There are 3 nested groupings, the coarsest first: each group lies inside one group of the grouping before, and a group may stay whole. In each grouping, the first row asked about is in group 0, and each new group gets the next number.
Each row in order, then its group in each grouping:
[ 1.626 -0.142  2.341  0.171  0.547 -0.758  0.146  0.406 -1.542  0.015 -1.025] 0 0 0
[ 1.204 -0.700  1.966  0.357  1.160 -1.370  0.171  0.434 -1.530 -0.772  0.351] 0 0 1
[-1.213 -0.381 -3.243 -1.681  1.075 -1.718  0.013  0.844  1.002 -0.418 -0.599] 1 1 2
[-1.287 -0.326 -3.337 -1.414  1.328 -1.487 -0.084  0.969  0.963 -0.682 -0.614] 1 1 2
[-0.761  0.980 -1.793 -0.755 -1.549  0.610  0.003 -0.781  1.959 -0.392  0.988] 1 2 3
[-1.103 -0.384 -3.280 -1.398  1.079 -1.564 -0.303  1.056  1.335 -0.402 -0.416] 1 1 2
[-0.682  0.409 -1.246 -0.518  0.474 -0.441  0.232  0.853  1.317 -0.635 -0.611] 1 1 4
[ 0.727 -0.686  2.160  1.838  0.755  1.756 -0.742 -0.631 -1.901  1.831  0.119] 0 3 5
[-0.409  0.212 -1.003 -0.630  0.318 -0.458  0.109  0.822  0.826 -0.425 -0.583] 1 1 4
[-0.534  0.301 -1.240 -0.697  0.109 -0.830  0.362  0.945  0.472 -0.250 -0.817] 1 1 6
[-0.802  0.986 -1.960 -0.627 -1.755  0.858  0.092 -0.649  2.019 -0.368  1.071] 1 2 3
[-1.177  0.079 -1.991 -0.624 -1.679  0.643  0.566 -0.787  1.945 -1.259  2.052] 1 2 7
[-1.190 -0.413 -3.318 -1.455  1.196 -1.626  0.000  0.865  0.921 -0.538 -0.581] 1 1 2
[-0.708  0.281 -0.749 -0.531  0.681 -1.006  0.176  0.766  0.709 -0.700 -0.548] 1 1 4
[ 1.080 -0.872  1.849  0.169  1.027 -1.357  0.302  0.396 -1.381 -0.668  0.233] 0 0 1
[ 1.316 -0.057  2.646 -0.052  0.682 -0.796  0.063  0.735 -1.802  0.061 -1.101] 0 0 0
[ 1.423 -0.407  2.594  0.221  0.390 -0.804 -0.101  0.617 -1.725  0.236 -1.400] 0 0 0
[-1.033  0.118 -1.706 -0.763 -1.385  0.515  0.754 -0.642  1.887 -1.017  1.887] 1 2 7
[-0.825  1.178 -1.793 -0.692 -1.606  0.608  0.153 -0.687  1.899 -0.547  1.110] 1 2 3
[-0.612  0.299 -1.488 -0.713 -0.221 -0.926  0.055  1.006  0.711 -0.448 -0.819] 1 1 6
[-1.146  0.931 -1.894 -0.726 -1.647  0.796  0.178 -0.428  2.020 -0.456  0.949] 1 2 3
[ 1.316 -1.268  2.125  0.341  0.748 -1.586  0.471  0.413 -1.515 -0.364  0.071] 0 0 1
[ 1.369 -0.445  2.334  0.140  0.654 -0.648 -0.211  0.571 -1.741 -0.168 -1.405] 0 0 0
[ 0.813  0.048  2.432  2.016  0.005  2.083 -0.588 -1.337 -1.266  1.718  0.104] 0 3 8
[ 0.820 -0.917  2.019  1.616  0.722  1.794 -0.729 -0.876 -1.732  1.903 -0.126] 0 3 5
[-0.674  0.235 -1.242 -0.722 -0.517 -1.051  0.253  1.121  0.639 -0.571 -1.094] 1 1 6
[-0.463  0.457 -1.664 -0.733 -0.265 -1.015  0.299  0.993  0.617 -0.218 -0.781] 1 1 6
[-0.600  0.439 -0.867 -0.695  0.188 -0.510  0.124  0.730  1.146 -0.535 -0.761] 1 1 4
[-0.950  1.007 -2.032 -0.803 -1.716  0.509  0.230 -0.521  2.012 -0.573  0.689] 1 2 3
[ 0.681 -0.789  2.059  1.796  0.695  1.509 -0.694 -0.692 -1.857  1.933  0.143] 0 3 5
[ 0.805 -0.875  1.708  0.392  0.846 -1.456  0.145  0.520 -1.562 -0.526  0.351] 0 0 1
[-1.171  0.197 -1.951 -0.645 -1.774  0.543  0.702 -0.868  1.588 -1.260  2.059] 1 2 7
[-0.491  0.363 -0.854 -0.587  0.443 -0.718  0.293  0.508  0.971 -0.757 -0.573] 1 1 4
[-0.008  0.468 -1.344 -0.928 -0.019 -1.053  0.461  0.852  0.522 -0.247 -1.172] 1 1 6
[-0.424  0.115 -1.214 -0.893 -0.399 -1.120  0.354  0.884  0.389 -0.270 -1.068] 1 1 6
[-1.559 -0.363 -3.114 -1.423  1.162 -1.489 -0.082  0.931  0.947 -0.438 -0.291] 1 1 2
[ 1.744 -0.223  2.883  0.202  0.763 -0.928  0.107  0.397 -2.023  0.384 -1.334] 0 0 0
[ 1.442 -0.361  2.152  0.289  0.172 -0.911  0.170  0.627 -1.842  0.174 -1.119] 0 0 0
[ 0.913 -0.064  2.491  2.224  0.079  2.020 -0.362 -1.056 -1.237  1.716  0.283] 0 3 8
[ 0.685 -0.257  2.334  2.109  0.029  2.257 -0.600 -1.182 -1.176  1.684  0.436] 0 3 8
[ 1.257  0.013  2.545 -0.066  0.757 -0.778 -0.006  0.431 -1.818 -0.004 -1.427] 0 0 0
[-0.905  1.323 -1.938 -0.862 -1.827  0.797  0.079 -0.490  1.941 -0.375  0.980] 1 2 3
[ 0.901 -0.800  2.227  1.642  0.887  1.383 -0.959 -0.716 -1.901  2.025 -0.015] 0 3 5
[-0.973  1.087 -1.784 -0.606 -1.577  0.799  0.058 -0.526  1.856 -0.482  0.893] 1 2 3
[-0.503  0.374 -1.525 -1.048 -0.058 -1.012 -0.036  0.898  0.913 -0.500 -0.856] 1 1 6
[-1.133  0.228 -1.870 -0.581 -1.842  0.569  0.527 -0.695  1.778 -0.884  2.227] 1 2 7
[-0.721  0.175 -1.647 -0.667 -1.719  0.677  0.612 -1.070  1.483 -1.230  1.883] 1 2 7
[ 0.708 -0.794  1.652  0.158  1.000 -1.277  0.160  0.427 -1.371 -0.790  0.107] 0 0 1
[ 1.157 -0.579  2.344  1.765  1.124  1.333 -0.867 -0.738 -1.902  1.942 -0.006] 0 3 5
[-0.878  0.194 -1.759 -0.711 -1.725  0.629  0.747 -0.735  1.738 -1.068  1.938] 1 2 7
[ 0.507 -0.080  2.223  2.087  0.023  2.244 -0.442 -1.275 -1.338  1.752  0.312] 0 3 8
[ 1.398 -0.240  2.717  0.360  0.647 -0.941  0.108  0.634 -1.863  0.142 -1.180] 0 0 0
[-0.661  0.507 -1.078 -0.524 -0.038 -0.525  0.203  0.607  1.138 -0.630 -0.734] 1 1 4
[-0.397  0.534 -0.794 -0.456  0.244 -0.444  0.214  0.725  0.958 -0.423 -0.578] 1 1 4
[ 0.744 -0.181  2.244  2.304 -0.044  2.209 -0.577 -1.187 -1.132  1.821  0.386] 0 3 8
[-0.878  1.069 -1.693 -1.000 -1.387  0.838  0.136 -0.698  1.692 -0.546  0.985] 1 2 3
[-1.216  0.360 -1.793 -0.869 -1.517  0.588  0.753 -0.902  1.627 -1.147  2.026] 1 2 7
[ 1.518 -0.397  2.351  0.017  0.572 -0.589 -0.196  0.654 -1.566  0.197 -1.293] 0 0 0
[ 0.794 -0.267  2.343  2.216 -0.061  2.072 -0.799 -1.196 -1.284  1.643  0.401] 0 3 8
[ 1.658 -0.024  2.487  0.050  0.546 -0.596 -0.131  0.554 -1.704  0.032 -1.137] 0 0 0
[ 0.647  0.030  2.539  2.348  0.116  2.383 -0.609 -1.413 -1.151  1.612  0.313] 0 3 8
[ 0.529  0.272  2.662  2.196  0.227  2.402 -0.675 -1.408 -1.601  1.842  0.264] 0 3 8
[ 1.108 -0.889  1.980  0.164  1.149 -1.200  0.143  0.360 -1.229 -0.795  0.287] 0 0 1
[-1.179  0.422 -1.992 -0.793 -1.510  0.465  0.628 -1.124  1.534 -1.210  1.976] 1 2 7
[-0.737  1.077 -1.614 -0.606 -1.309  0.523  0.102 -0.582  1.840 -0.590  0.956] 1 2 3
[ 0.748 -0.126  2.385  2.315  0.063  2.262 -0.755 -1.278 -1.198  1.506  0.243] 0 3 8
[-1.113 -0.611 -3.345 -1.280  0.992 -1.662 -0.112  1.107  0.956 -0.202 -0.684] 1 1 2
[ 1.087 -0.404  2.501  0.166  0.446 -0.851  0.178  0.521 -1.700 -0.003 -1.220] 0 0 0
[-1.226 -0.468 -3.294 -1.384  1.110 -1.376 -0.137  0.896  1.035 -0.771 -0.716] 1 1 2
[-1.330 -0.381 -3.122 -1.449  0.999 -1.464 -0.080  1.035  1.024 -0.470 -0.561] 1 1 2
[ 0.944 -0.595  2.272  1.940  0.918  1.667 -0.752 -0.937 -1.735  1.851  0.171] 0 3 5
